In the rows, zero is written as 128.
Named moves (each a turn or a mirror), then the moves between two rows, first move first; the first pair answered
pav (before -> after):
[150 137 136 111  65 108  95 115 139 134 105 115 148  83 107 156 102 155]  ->  [151 139 135 111  64 111  96 113 138 137 108 113 149  85 105 155 103 155]
[158  80 143 144 116 143 123 138 115 127 140 124 150 114 108 111 131 105]  ->  [151  75 138 135 124 135 126 140 120 130 134 132 147 107 110 113 127 112]
[ 99 108 139 125 146 106 134 146 139 118 119 150 131 120 140 132 114 166]  ->  [135 145 143 163 103 126 138 126 117 114 148 111 135 162 134 138 142 143]
ruda (before -> after):
[122  99 124 109 102 118 140 136 158 186 122 142 158 110 107 162 131 154]  ->  [111 101 118 111 115 124 154 143 158 186 128 142 151 129 115 165 134 161]
[115  93 136 106 105 103  96 126 131 123  99 133 138  87 108 134 110 151]  ->  [ 79 100 125 114 146 117 143 141 137 118 120 142 121 141 146 145 122 176]
[125 154 125 169  85 129 160 140  93 121 109 107  88 124 104 114 160 137]  ->  [126 153 125 164  82 130 164 141  94 121 114 105  90 123 105 112 159 136]
[140 137 121 118 118 138 125 114 147 154 123 127 144 111 134 139 124 141]  ->  [126 137 116 124 133 144 138 118 150 152 127 128 139 128 144 143 132 145]
bir (before -> after):
[ 83 109  95 105 139 119 164 144 123 146 137 126 108 182 141 148 125 200]  ->  [184 122 118 111 105 142  88  95 111 171 118 107 150  88  88 110 131  81]
[137 153 124 131 179 160 149 129 122 154 133 129 134 161 155 111 121 106]  ->  [144 155 127 131 173 164 147 126 121 159 133 129 140 159 149 108 120  99]
[ 87 113 140  94 138 156 134 129 186 148 111 169 111 111  83 142 120 161]  ->  [110 117 145  95 132 162 114 118 182 154 106 163 122  87  71 132 120 129]
sebag (before -> after):
[113 132  91 126 123 130 126 122 176 157 119 132 135 120 144 138 115 152]  ->  [135 128 102 126 116 133 103 116 165 160 112 129 142  91 123 126 114 120]
[132 174  89 146  85 131 161 108 151 133 140 101 135 162 143 165 131 175]  ->  [186 181 102 148  92 150 125  84 138 145 132 101 153 115 117 138 138  95]
[133 138 127 144 142 144 148 114 140 115 131 125 135 149 155 132 141 118]  ->  [150 120 147 135 113 130 120 111 125 100 117 125 137 115 122 117 134 106]
[123 117 125 112 138 115 114 136 142 123 116 134 127 117 122 132 120 126]  ->  [116 127 119 117 149 120 127 136 150 123 119 130 127 128 133 134 121 134]
Then:
(2 to 3 moves a pair)
[165 145 136 137  99 164  97  96 128 131 132  87 167 125 113 130 131 114]  ->  [ 95  98 120  97 157 130 116 133 157 124 112 142 152 109 134 136 101 176]
pav then bir
[119 126 118 120 219 148 130 121 143 153 124 155 137  96 147 108 120  85]  ->  [112 162 112 154 192 163 167 125 127 133 159 120 119 178 162 126 150 112]
pav then bir
[132 147 135 139 180 149 143 117  96 136 150 123 122 116 116  97 152  88]  ->  [120 152 132 144 179 149 159 123  95 129 159 119 118 139 123 105 156 104]
pav then bir then pav
[136 123 133 119 128 117 131 127 135 125 125 133 114 142 137 129 135 155]  ->  [146 120 136 110 131 118 118 119 138 131 117 139 119 118 129 122 129 139]
pav then bir then pav
[ 86 112 143 120  89  61 141 153  93  95 150 127  78 149 121 121 121 211]  ->  [111 164 105 132 227 141 169 121 146 171 152 154 114 130 178 107 149 111]
sebag then pav
[ 85  76 145  84 169  88 108 148 138 117  89 179 117  74 114 117  91 146]  ->  [109  94 134  84 146  87  89 131 156 138  82 172 139  49 110 122  86 141]
bir then sebag then ruda
[105 153 100 132 111 123 149 132 136 137 183 110 134 175 169 141 120 141]  ->  [103 110 110  88 126  92 113 139 150 147 143 149 142  94 146 124  81 142]
bir then pav then sebag
[135 156 118 142 181 177 140 118 143 142 146 126 144 141 167 141 130 121]  ->  [157 130 133 113 101 132  87 110 140 132 114 126 157  74 118 139  94 142]
ruda then bir then ruda
[118 107 111 121 133 106 111 133 131 118  96 141 132  83 112 134 117 121]  ->  [147 155 104 154 135 142 127 115 128 132 120 113 144 117 127 142 150  89]
sebag then sebag then pav
[142 122 141 113 161 132 104 110 112 136 119 143 136  76 126 106 117  91]  ->  [102 117 132 115 197 130 140 128 115 131 126 154 119 109 148 115 121 122]
bir then sebag then bir
[138 122 163 122  91 137 120 116  89 102 127 115 135 128  95 108 128  90]  ->  [117 110 160 112  78 116 123 128  90  92 122 121 127 133  97 120 114 130]
bir then ruda
[143 133 143 134 139 159  91  97 128 171 135 116 147 120 126  96 147  80]  ->  [111 144 132 150 133 159 130 112 122 155 158 106 130 187 152 117 157 128]
pav then bir then pav
[115 133 117 123 108 124 160 141 139 126 123 125 121 167 140 143 132 179]  ->  [106 120 127 125 122 125 163 147 122 110 129 131 108 169 133 130 133 166]
sebag then sebag then ruda
[131 118 135 121 111 120 119 121 125 118 129 125 129 118 118 122 121 126]  ->  [121 121 125 121 113 122 130 125 133 124 130 125 130 129 132 132 121 147]
sebag then ruda then bir
[156 133 151 144 152 161 129 121 106 125 143 129 127 131 117 108 143  58]  ->  [ 96 118 136 136 180 144 165 150 118 114 147 147 105 168 147 125 132 122]
bir then pav
[ 99 173 138 130 140 137 183 111 133 142 154 120 125 196 142 124 117 166]  ->  [157 178 148 120  69 123 121  82 138 160 137 103 156 126 100 121 100 145]
ruda then sebag then bir
[124 152 135 157  43 117 144 125 113 105 155  83 121 182 128 146 140 164]  ->  [ 85 106 113  98 192 115 141 139 175 155 104 176 134  86 157 126 102 144]
sebag then pav
[127 184 109 123  93 106 145 129 131 105 130  58 154 124 128 148 154 181]  ->  [117 145 106  88 132  86 119 135 150 120  96  98 162  56 119 133 124 170]
bir then pav then bir
[ 98 102 116 124 110 131 104 126 125 108 115 177  94  68  88 119 113 124]  ->  [113 112 108 131 144 154 110 119 130 123 119 185 100  63  99 113 123  92]
bir then sebag then sebag
[188 162 152 115  70 143 108  84 112 131 164 107 163  90  64  94 183  65]  ->  [176 179 141 138 125 177 147  85 113 136 183 107 157 139  95  97 205  47]
ruda then bir then ruda
[ 64  80 153 131 132 108 153 155 106 111 122 149  81 134 106 108 141 115]  ->  [ 84 125 137 156 158 148 172 134 116 134 142 132  94 160 126 110 169  75]
sebag then pav
[138 160 108 162 172 168 143 124 132 177 134 124 180 151 128 115 150  44]  ->  [ 46  80 123 125 172 101 162 179 118 119 116 166 132 160 128 122 108 148]
pav then sebag then ruda
[193 186 133 159  95 115 125  87 155 143 135 123 153  95 145 101 156  98]  ->  [183 188 121 155  75  99 131  96 170 144 134 121 157 104 147 114 148 139]
sebag then sebag then ruda
[159  99 137 160 118 138 138 133 104 109 114 103 131 147 116 123 150  96]  ->  [145  68 133 130 135 114 123 141 128 117  88 133 136 102 118 121 120 118]
pav then sebag then ruda
[ 99  96 157 121  81  93 121 155  84  88 144 128  99 153 108 126 126 139]  ->  [ 84 105 146 124  95  97 140 161  95  92 151 132  94 172 126 135 130 155]
sebag then sebag then sebag
[109 147 115 134 182 151 159 107 141 152 137 137 101 161 171 145 130 151]  ->  [ 93 113 140 130 130 116 145 130 112 110 130 130  79 169 144 142 118 190]
bir then sebag then ruda
[129 164 121 130  95 141 132 123 145 144 125 120 120 159 121 132 134 167]  ->  [111 151 116 118 148 150 143 128 156 151 118 145 120 155 138 123 128 162]
pav then bir then ruda
[138 142 124 135 159 142 138 120 132 143 123 145 135 141 138 123 150 102]  ->  [125 137 122 132 162 137 147 129 129 135 125 150 129 154 144 126 146 117]
sebag then bir then sebag
[118 143 124 124 126 157 153 117 132 145 128 113 123 149 132 133 122 124]  ->  [108 130 132 123 121 145 155 127 121 132 125 113 112 157 126 133 120 135]
bir then sebag then ruda
[138 156 123 128  61 108 112 139 117 135 131  95 144 114 114 152 128 164]  ->  [112 131 121 108  87  93 119 152 130 135 117 118 137  97 123 156 111 184]
bir then pav
[100 121 122 116 158 109 133 144 126 118 126 142 109 118 142 131 113 150]  ->  [103 133 111 115 163 117 137 135 141 131 128 138 120 119 152 137 119 153]
ruda then sebag
[ 81  84 122 111 134  88 180 142 141 114 117 166 103 100 117 116 107 184]  ->  [160 150 135 166  55 134 170 101 102 111 159  93 115 144  90 116 159 122]
pav then bir
[109 131 136 149 129 144 159 142 105 108 146 125 106 194 130 132 143 143]  ->  [153 131 141 130  53 119 104 121 120 122 123 113 136 133  91 135 118 151]
ruda then sebag then ruda
[ 82 159 119 147 112 129 135 151 114 123 147 133 116 148 120 131 126 145]  ->  [ 91 172 103 145 112 139 133 144 129 139 149 130 129 144 131 137 122 145]
ruda then sebag
[106 155  86 162 158 164 154 136 120 117 169 110 127 224 150 157 152 127]  ->  [ 82 125  91 138 103 113 138 151 128 102 152 115 120 206 133 174 122 199]
ruda then bir
[134 143 116 140 112 140 140 121 135 111 138 108 137 168 152 130 117 127]  ->  [119 129 121 139 115 135 144 130 135 105 137 115 131 170 151 127 114 136]
sebag then bir
[134 126 150 130 128 137 121 116 118 132 126 137 124 113 122 109 133 108]  ->  [138 132 152 139 123 140 125 115 118 125 133 128 122 128 122 115 140 111]
bir then pav then bir
[139 165  98 138 115 129 148 132 145 122 147 100 133 172 160 153 131 167]  ->  [123 155 100 134 143 131 159 142 139 116 146 114 126 178 163 151 132 169]
sebag then bir
[143 110 155 150 129 146 115 132 117 114 110 111 120 119  96 107 146 115]  ->  [106 101 141 144 148 132 142 152 134 114 112 125 107 142 125 123 139 164]
pav then sebag
[159 187  95 136 129 147 148 115 157 181 155 130 183 119 165 148 159 125]  ->  [123 165  89 116 162 130 157 133 173 180 146 155 177 111 175 148 142 154]
bir then pav
[125  94 147 109 132 108 101 143 116 125 103 147 124  82 113 107 108 118]  ->  [104 126 138 144 109 120 146 152 101 107 142 115 104 176 138 130 136 160]
pav then bir
[ 96 129 120 155 118 121 169 146 119 114 149 116 105 192 135 147 142 169]  ->  [126 153 122 172 146 156 167 128 113 129 159 112 114 185 142 134 162 105]
bir then ruda
[117 123 145 146 199 170 157 144  93 111 143 146 113 162 145 105 157  59]  ->  [111 150 120 149 200 177 177 138 123 129 149 143 124 173 172 131 161  90]
ruda then sebag then sebag
[183 169 134 139  40 145 104 102 119 131 138  98 160 126 114 124 143 116]  ->  [148 121 130  88  79 110  87 120 150 145  96 149 165  56 114 122  98 143]
sebag then pav then bir
[ 99 134 139 141  98  94 155 150 113 105 131 130 119 126 116 131 129 181]  ->  [158 155 147 157 120 137 133 118 102 128 133 118 142  95 104 106 151  90]
bir then ruda then bir
[ 95 121 142 126 163 133 171 156 129 129 131 131 156 128 135 102 142 159]  ->  [128 109 156 116 140 125 136 142 121 129 116 132 170  78 105  86 133 124]
sebag then bir then ruda
[153 142 123 124 117 123 110 106 153 163 111 136 157  97 128 136 118 121]  ->  [158 162 121 142  98 134 122 103 144 154 132 113 151 135 131 143 132 127]
bir then pav then bir
[102 109 171 141 118 119 114 108 127 107 113 171 114 141 104 119  93 127]  ->  [122 126 178 153 113 135 109  99 120 109 123 160 121 142  97 114 105 103]
ruda then bir then pav
[113 120 124 109  88  96 123 127 135 125 125 126 127 118 116 144 105 171]  ->  [135 169 103 138 121 145 147 109 148 153 147 112 142 149 144 149 134 134]
pav then sebag
[109 136 135 134 154 133 158 144 107 101 141 118 105 181 143 129 155 116]  ->  [137 133 147 135 153 141 131 136  97 104 134 117 112 149 123 111 154  70]
sebag then ruda
[ 87 115  81 102 166 137 149 141 156 137 122 159 112 149 188 129 105 142]  ->  [140 162  82 131  54 142 129 114 140 129 146  98 128 176 160 142 125 148]
ruda then sebag then pav
[136 153 138 142 107 131  98 115 137 130 108 130 134  98 142 122 126  84]  ->  [ 95 155 119 139 109 120 126 133 160 131 117 135 125 127 167 146 117 146]
bir then ruda then sebag
